128 stands for zero in the data rows.
Here are some points, one per row:
[104 135 110 119 152  91 138 118  68 170  78 136  95 152 126  92 131 135
  95 124 153  79 108 103 110 130 116  96 117  99  99 161  86 209 182 176
 209 156 158 145 133]
[114 211  75 123  57 149 153  59 161 125 133 136 107  93 110 130 120 114
 141 128 103 123 133 139 123 104 122 112 127 125 204 201 120 191 161 164
 114 156 131 128 144]
[112 106 107 148 144 109 110 103 136 121 159 108 121  69 114 129 156 166
  96 114 118  64 119 144 134 105 113 138 135 148 130 108 162 125 136 130
 156 169 158 232 180]
[214 192 234 190 141 103 155  67 100 110 127  76 160 139 138  71 135 145
  84 111  93 136 110 150 124 139 118 125 136 127  91 112  83 172  98  96
 149 134  98 142 123]
[ 88 125 105 147 131 136  81 110 126 119 162 128 129 158 110 204 148 182
 144 127 127 173 108 120 135 106 126  97  92  93  82 156 148 123 127 123
 118 107 139  89 127]
[132 103  96 147  76 116 151  71  98 144 170 117 108 133 112 113  92 128
 101 120 118  95 155 131 104 122 138 101 161 179  88 181 133  84 107 159
 102  95 133  94 139]
[ 89 150 114 120 125  83 151 112  93 112 136 107 124 142 148 111  71 103
 101 186 112 126 170 144 151 149 176 164 177 118 149  90 136 143 127 105
 115 100  88 117 115]
[131 115 107 123 104  93 129 153  74 137  95 179 106  86 137 136 130 108
  97 135 102 125 149  92 117  98  90  87 105 150 140 157 192 178 178 205
 155  83 197 147 102]
[129 141  95 124  87 197 100 134 122  97 125 176 116 117 155 137 153 101
 103 156 166 108 140 166 141 196 136 151 185 158 163 170 169 136 170 197
 156 103 132 129 167]
[127 111  77 141 114 127 130 191 211 201 196 183 139 155 107 103 112  64
  99 108 125 130 106 131 143 100  88 109 116 140  91 102 136 151  97 126
 124 127  83  94 156]
[104  95 112 110 100 145 130 135  85 164 142 202 162 186 185 163 125 114
 107  75  96 130 158 109 119  86  89 145 112  90 132 139 136  84 111  97
  96 147  94 136 110]
[138 141 106 108 141 136 112 115  82 106 125 159 129 166 131 138 180 191
 171 168 150 168 221 134 149 144 126  77 166 100  85  90 113 105 191 118
  75 127 135 149 125]
[ 89 179 159 100 107  92 123 140  84 147 135 101 157 109  93 147 111  87
 152  79 172 179 167  88 155 135 152 189  96 143  97 152 152 112 167 131
  87 116 119 128  96]
[132  90 122 150 121  60 157 183 173 162 103 141 164 161 148 175 151 116
 149  82  95 109 110 131 139 137 119  97 119 178 125 116  91 154 117  66
 120  97  88 149 166]
[108  89 115 132 167 108 119 158 115  78 109 103 118  97 116 107 112 197
 188 211 212 157 130 131 124  85  99 107  85 110 136 121 136 117 133 125
 104 126 112 140 126]
[124 137 117 127  96 134 131 132  91 146  94 111 120 141 132 202 117 141
 121 191 181 147 100 157  98 160 124 140 123 117 114 166 130  81 103 119
 164 115  92 142 114]
[113 143 114 131 107 133 149 118 118  60 135 129 122 137 134 137  94  84
 151 110 139 142  90 133  79 148 129 153 187 114 102 143 154 153 162 137
 143 170 177 183 176]
[192 222 145 148 188 145 181 176 193 173 102  96 112 137 131 113 126 147
 148 127 112 119 128  91 108 136 213 105 118 107  79 122 179 112 120 106
 139 105 134 142 103]
[124 126 117 148  94  77 135 140  71  99 160 168 174 190 208 166 184 182
 163 135  87 155 100 103 125 102 134  99 148 105 133  81 134 125  86 150
 134 145  98  88 124]
[100 115 146  92 130  91 149 110 118 122 143  87 144  65 148 115 122 165
 155  90 150 112 137 132 144 146 169 141 116  95 150 122 112 149  72 128
 102 109 164  85 161]
[114 110 125 126  97 131 141 103 152 106  87  81 130 179 105 111 103 136
 144  96 115 136  67 134 117 134  97 134 144 149 176  96 165  92 152 165
 137 104 139 202 106]
[ 79 149 134  91 122  73 148 111 130 126 141 154 162 128 136 177 186 115
 114 139 170  82 141 139  71  85 119 114 122 121  93  90 116 104 168 140
  91 119  78  83 124]
[180 130 123 215 178 152 168 122 172 148  99 154 103 113 100 118  96 180
 141  85  63 136 151 112  87 132  96 188 120  69  94 102 119 113 130 154
 129 127 104  75 134]
[118 101 148 100 120 163 100 129  99 142 142 106 118 167 104  80 148 136
 108 131 103 130 115  86 123 111 179 124 136  92 146 118 113 113 157 175
 168 188 200 175 178]
[157 167 146 166 140 169 154 150 133 177 164 126 137  85 145 151 100 102
 144  67 124  96 119 152 139  95  84  97 181  46  96 132 114 103 149 156
  85  78 129 130 122]
[ 82 153 126 163 169 178 112 114 139 171  93 114 123  94 116 114 101 115
  93 127 104 135 137 157 105 114  79 102 146  90 127 110 136 121  15 120
 116 120 137 157 124]
[136 129 183 159 130 165 200 222 229 164 175 148 154 203 144 114 120 133
 109 187  72  95 164 142 126 128 143 131  78 175 109 161 162 134 119 135
 128 137 129  98 105]
[118 133 126 189 152 126  83 147 115 125 136 112 164 110 111 173 106 122
  90 154 140 180 198 117 121 119 180 184 163 230 232 145 172 176 179 154
 161 152 156  94 124]
[118 132  74 124 134 128  96 128  97 159 117 143 159 142 130 125 100 108
 142 151 115 109 123 144  60  89 151 136 101 114  73 108 139 101 105 101
 107  70 188 144 116]
[136 102 122 151 106 105 151 152 131 129 102 100 116  86 161 145 172 149
 107  90  82  90 137 154 153  75 168 147 169 138 117 185 124 184 138 162
 149 165 151 192 101]
[148  96 145 111 106 146 157  33 136 130 117 154 117 140 196 185 187 169
 173 186 162 196 127 146 142 100  81 158  90  90  79 166 126 129 138 115
  98  94 128 151 148]
[ 90  88 118 136 213 171 222 198 178  76 164  89  74  97 126 136 145  70
 101 123 142 174  87 113 129 111  83 103 136 121 128 116  98  84 135 156
 104 135 160  66 139]
[113 140 104 101 130 123 125 131 134 156 124 163 135  75 130 110  96 128
 132 169 135 171 100  80 130 167 150 132 201 164 127 150 182 142 154 158
 197 162 150 120 147]
[ 89 103 131 136 124 112  89 136 138 120  86 115 205 109  94 153 167 144
 137 153 116  68 137  94 145 123 100 119 115 119 120 112  85 131 128 111
 127 134 102 103 160]
[120  95 195 125 216 218 105 133 161 126 165 148 118 105 148 132  67  64
 114 191 118 106 154  96 112  81 141  94 105 125 140 112 127 122 162 129
 120 180  99  97  95]
[ 86 114 112 126 105 140 116 118 121  86  96 126 130 109  99  92 124  90
 178  90 110 111 103  98 170  90 110 150 108 127  77 132 127 122  88  84
 212 150  90 166 146]
[ 97 130 122 134 156 140  99 116 152 137  93 139 120 139 105  51 147 168
 157 109 142 126 136 169 191 165 167 154 158 147 128 177 133 128 115 141
 101 140 134 120 154]
[255 209 202 174 156 122  34 124 143 124 117 108 148  90 116 150 111 107
  67 141 155 132 107 106 143  48 122 130 130 122 125 131 128  65 144 147
 155  85 148  99 116]
[118 117 124 100 123 144  77 175 165 185 216 184 205 171 152 102 116 171
  83 128 154 146  50 136 111 104 130 142  63 143 141 113  98 149 139 100
  90 159 162 140  97]
[ 98 135 146 114 118  89 106 114 126 119 145 164  66 119 144 142 137 108
 119 146 133 158 131 162 113 115 123 148 170 177  74 120 109  98 127  97
 146 139 155 116  78]
[156 191 139 161 119 160 150 114 114 136 118 107 133 104 148 105 125  93
 129  95 110 161  94  93  96 140 116  76 120 150 100 101  90 103 113 154
  55 131 112 104 146]
[106 145  73 119 106  88 144 139 156  90  99 121 119  60 183  92 159 160
 100 112 146 181 102 129 104 131 103 127 111 118 126 103 161 112  87 100
  83 137 124 120  98]
[130 118 117 100 131 114 155 130  90 160 125 160 106 109 101 133 140 189
 145 121 154 151 149 126 161 153 122 138 129 146 156 166  90  92  93 106
 141  98 148 123 163]
[ 82 150 132 103 108 114 142 102 134 102  70 105 129 230 118 160 161 189
 141 184  92 104 109 106 104 120  93 148 137 126 136 122  90 124 101 107
 116 114 151 121 115]
[132 123 142 135 117 112 151 110 177 167 119 169 181 142 169 176 176 164
 222 203 167 132 152 154 169 145 163 154 104  87 155 136  97 123 116 163
  99 130 132 169 133]
[151 128  93  82 128 155 189 163 144 190 170 137 110  89  98 113  98 151
 106 127 137 103  76  98 111 155  89 123 129 104  88 132  75 120 158  85
 119 118 113 139 120]
[135 112 114 115 128  75 120 113 119 174 153  66  93 132 146  59 148  93
 140 124 103 100 141 150 115 137  69 153 165 120 144 166 151 119 140 155
 106 104 133  93 116]
[135 107 124 125  99 160  70 137  95 119 130 110  85 130 202 157 113 131
 182 153 169  92 134  52 139 130 117  94  99 161  62 114 113 157 112 132
 123 115 113  99 116]
[138 119 123 117 101 106 104 143 164  71 122  96 114 182 129 118  37 126
 112 126 140 120 158 109 151  72 118  99 103 108 167 124 137 157 122 111
 163 161 153 169 188]
[123 135 116  95  92  99 129  86 141 153 140  98  92 132 117 137 131 128
  93  86 138  79 137 143 107 109 133  96  90 129 120 116 166  70 157 178
 185 236 162 128 193]
[138  93 101 178 106  80 157 117 117  94 127  81 154  90 139 104 118 131
 147 108  72  65 152  96 131 196  90 127  98 130 119 110  99  99 137  95
 185 161 165 178 105]
[128 195 166 141 144 143 142 138 140 133 125 150 115 142 103 135  91  89
 164  86 133 156 112  81 136 100 118 118 130 130 109  96  94 121 135 130
 103 127 138 130 124]
[ 55 153 129 164 138  86 118 123 130 109  79 150  88 139 154 101 114 138
 118  93 124 137  64 145 132 128  94 103  87 142 125 155 176 157 184 183
 162 164 163 125 109]
[133 143 136  75  99 159  95 152  87 108  94 122  55 109 160 174 195 190
 174 101  65 126 126 148  76 101 133 110 123  99 157  63 134 108 131  66
 155 112 118  88 127]
[116 158 117 169 152 225 142 189 165 185 163 148 171 138 210 143 145  99
  93  95 155 124 146 111 107 108 125 140 117  91 149 102 101 144 174  80
 153 106 153 102 145]
[120 129 100 130  88 109  90 141 113 105 106 143 106 134 133  96 110  89
 128 120 119  82  57 130 130 101 164 140 141 125 127 169  83 109 118 128
  90  67 115 102 126]
[151  67 131 195 147 102 119 126 163  62  65 111 141 157  91  91 182 130
 165  45 125 102 169 192 144 187 201 133 160 146 106 174  96 117  56  79
 144 157 119 141  61]
[154  40 164 144 157  91 134  95 113 152 106 100 111 132 106 105 137 163
 153  81  79 101 110 120 105 155 144 112 137 163 213 189 223 173 137  88
 134 126  63 106  91]
[132  80 142 110 160  99  89 151 102 113  90 123 112 145 116 168 121  70
 104 121  84 159 135  99  83 126 109 111 134 124 106 119 141 143 106 156
 113 150 143 207 237]
[151 104  43 111 144 108 121  65  89 157 118 165 153 161 165 122 144 110
 101 117 121 122  60  89 136 126 120  87  93 105 109 138 109  58 129 122
 116 108  82  97 121]
[146 109 135 120 115 111 111 146 102 124 169  98 138 133  30  97 105  92
 177 133 145 128 168 162 179 146 133 165 112 131 138  90 166  99  99  94
 126 155 160 105  76]
[146 223 147 163 155 177 128 120  58 101 108 158 103  93 103 153 144  91
  83 140 145  62  69 121 121 177  78  82  74  93 156 114 140 123  99  95
  76 130 143 118 106]
[125 106 163  76  66  87 120 150 144  67 120 164 189  52 103 101 103 137
 135 121  73 113 111 144  73 168 134 103 119  86  94 178 133 120 153 123
 148 127 117 124 149]
[139 104 155  96 119 173 132 151 136 144 135 150 139 129  91 127 106 109
  92 117 133 107 128  93 125  97 156 155  79 140 133  69 133 139  97 149
 108 139 130 136  82]
[154 123 113 146 138 128 154 181 100 101 127 123 104 156  75 114 168 154
 154 112 106 130 126 169 166 170 181 219 173 202 167 181 176 199 155 108
 128 156  95 171 155]
[147  96 135 127 163  96 139 158 145  83  75 103 182 150  64  85 165 126
 156  92  84  98 139 148 167 116  97  86 189 143 182 202 178 173 115  77
 161 175  59 159  49]
[ 88 156 105 114 125 153  98  76 131 143 118  84 128 120 109 137 167  86
 135 107 106 128 130  97  65 160 104 134 141 134 110 161 147 180 118 181
 126 137 159 127 182]
[125  91 115 104 107 146 122  83 155 111  94 152 116 111 109 137  87 143
  97 116 129  90  98 109 152 130 160 198 190 172 147  98 167 137 125  77
 103  70 151  70 115]
[117 125 133 141  91 142 112 110  78 138 145 102 156 121 135 110  63 128
 132 136 111 126  79 135 148 146 101 152 156  88 135 164 150 178 185 150
 173 145 161  93 140]
[ 99 126 136  86 175 142 117  84  87 144 139 140 116 113 177 123  92 136
 154 106 117 101  93 175 144 144 160 154 183 213 158 133 173 192 158 143
 103 111 116 117 181]
[126 125 142 121 159  56 123 143 155 116 121 127  74 119 119 137 152  94
 127 148 151 139 129 156 182 203 176 184 129  94 180  92 119 126 118 177
 149 101  86 151  83]
[120  96 116 100 133 147 135 113 120  99 107 105 156 151 115 165  69  57
  69 160 105 185 164 214 245 157 211 123  80 102 120  63 121 128 162 125
 154 133 159  76 132]
[161 131  84 111 165 124 123 128 113 123  71 131 161 127 175  93 102 149
 186 132 187 153 196 195  99 138 132 151 148 144 135 135 114  92 104 151
 159 155  75 111 142]
[112 116 146 151  63 111 125 121 128 157 110 156  61 110 137 112 113 135
  88 156 197 190 200 148 172 211 167 108 179 100 126 123 123 110 130  54
 100 115 132 120 177]
[188 172 232 171 182 138 168 156 126 142 131 114 132 132  99 140 108 136
  88 131 137 126 115 125 124 102 107 155 112 122 129 152 140 135 103  81
 134 174 101 131 138]
[107  75 170 127 103 170 121 109 184 174 159 200 141 148  98 137 130 129
 107 104 136 150  92  90  88 132 122  68 164 113 151  52  90 123 131 175
 165  85 118 133 104]
[ 89 131 101 152 122 129  77  97 132 107 137 151  80 102 137  86 120 147
 122 121 138 168 179 177 153 144  90 112  98 135  87  98  84 140 148 119
 115  82  90 141 129]
[149  70 174  89 103 149  69 173 136 131 100  51 133 129 100 123 143 118
 153 187 178 204 145 131 131  78  80 158  85 167 126  68 112 133 185 150
 131 131 175  72 105]
[220 146 190 168 128 127 105 134 129  29 147 120 112 138 104  75 161 131
  89 143 129 122 134  63 131  87 157 120 106 123 141  96 127 128 134 147
 104 130 113  95 140]
[137 170  73  75 128  97 142 102 119 110 138 119  84 120 138 155  85 138
 104  94 122 114 145 126 118 103 113 132 166 170 182 168  73  91 167 125
 114  96 125 131 137]
[ 72 128 172 116  72 136 117  94 109 152 107 122 116  90 128 133 108 111
 125 146 148 122 133 188 103 144 158 114 124 160 140 121  95 106 105 127
  94 122 127 118 128]
[122 155 113 148 108 118 166 141 122 175 129 180 160 144 192 180 182 169
 168 179 167 130 144 135 196 118  95 138 183 150 118 127 115 103  63 139
 129 162 152 118 124]
Along one direction, these points spread out more than along any other. Take the direction at right angles to it along which they spread out most. Then take the direction at right angles to both along which they spread out most. Go by this last direction. Where along it does each point below lie, from 0 to 99? The average is 50, and the first point in the table lies past the average. One standard deviation of the points above along it is 16.
[141 134 111  95 104 121 120  96 143 145 133 122 137 119 100 103 166 155
 151 161 104  93 122 166 127 133 103 114 176 111  92  58 149 142 121  97
 123 167  71 143 103] 36
[156 104 126 138 128 122 138 138 146 126 178 137 156 211 151 162 160 150
 196 125 205 116 133 162  66 184 103 112 122 119 128 113 142 154 120 112
 115 148 132 126 120] 34
[106 120 110 144 126  84  87 133 127 116 159 106  72 113 117 176 102 140
 177 139  98 112 124 133  88 114 137  77 117  86 148 144  69 137  86 101
 122 119 101 128  86] 41
[160 134  77 119 125 101 106 109  97 149 134 190  82  86 111 112 129  79
 133 125 102 127  94 142  91 102 141 141  78  72 148 128 116 146 145 122
  81 178 179 151 173] 72
[214  66 123  47 170 162 124 125 156  55 136  73 171 161  73 171 110  63
  87 140 178 162 176  94 142  92 183 179 113 168 163 103 129 211 134 145
 158 170 179  93  33] 47
[143 163  88 117  77 162 110 131  79 149 188 124 112  90 144 121 183 150
 154 148 145 219 139 208 139 165 164 126 121 130 129 142  89 138  87 142
 156  84  93 151 137] 46
[129 135 129 121  88 131 109 114 149 144 111 122 126 101 164 125 132 100
 136 116 139 129 112  99 182 154 138 115 170 151 160 171 150  91 155 145
 100 162 137 182 116] 60
[124 117 170 119 173 127 158 201 195 112 167 136 200 195 164 106 176 184
 122  71  88  85 178 143 130 164 108 157 138  98 141 168 149 124  68 129
 136  92 124 159 121] 15
[ 59 113 146 140  93 107 157  88  86 137 133 115 116 110 116  77 137 110
  91 108 159 145 128  77  83 100 162 139 108 122 145 152 115 130 131 135
 130  90 101 118 143] 63
[132 111  92  79 130 129 127 107 124 114 119  87 155 132 131 111 142 115
 114 170 143 148 137  98 156 112 126  53 109 110 123 117 135 122  95  92
 131  75 161 130 140] 50
[131 167 184 119 159 161 174 114 146  92 159 151  88 142 120  86 125  81
 129 122 129 100 162 118 117  95  93 134  94 132 135 118 140 137 103  90
 157  68 134 163 117] 43
[195 196 189 195 189 171 193 149 118 153 102 184 126 131 106 130 111 142
 164 113  99 112  88 162 116 161 108  81 118 176 129 114  70  98 144 109
 126 106 136 142 154] 32
[170 104 127  49 133 156  93 157 133  97 148  76 110 137  82 186  62 146
  56 118 144 145 161 104 193 148 123 149  69 137 110  78 130 146  93 217
 146 146  93  92 110] 55
[ 99 126 116  99 134 115  75 106 127 146 108 118 125 110 131 115  99 110
  76 159  78 155 132 102 134 203 119 184 142 124 123 155  86 101 146 107
  65 113  97 127 125] 53
[115 134 116 129 199 151 117 111 183 131 255 134 211 179 151 214 157 148
 159 173 170 163 133  83 145 119 158 137  93 140 143 122 163 109 153 125
 178 129 129 124 122] 44
[103  93 108 193 150 180 224 173 107 125 100  84 122  89 111  94 141 135
 122 135 122  95 103 118 105  98 163 129 124 126 112 112 138  85 118 134
  97 116  61 169 131] 35
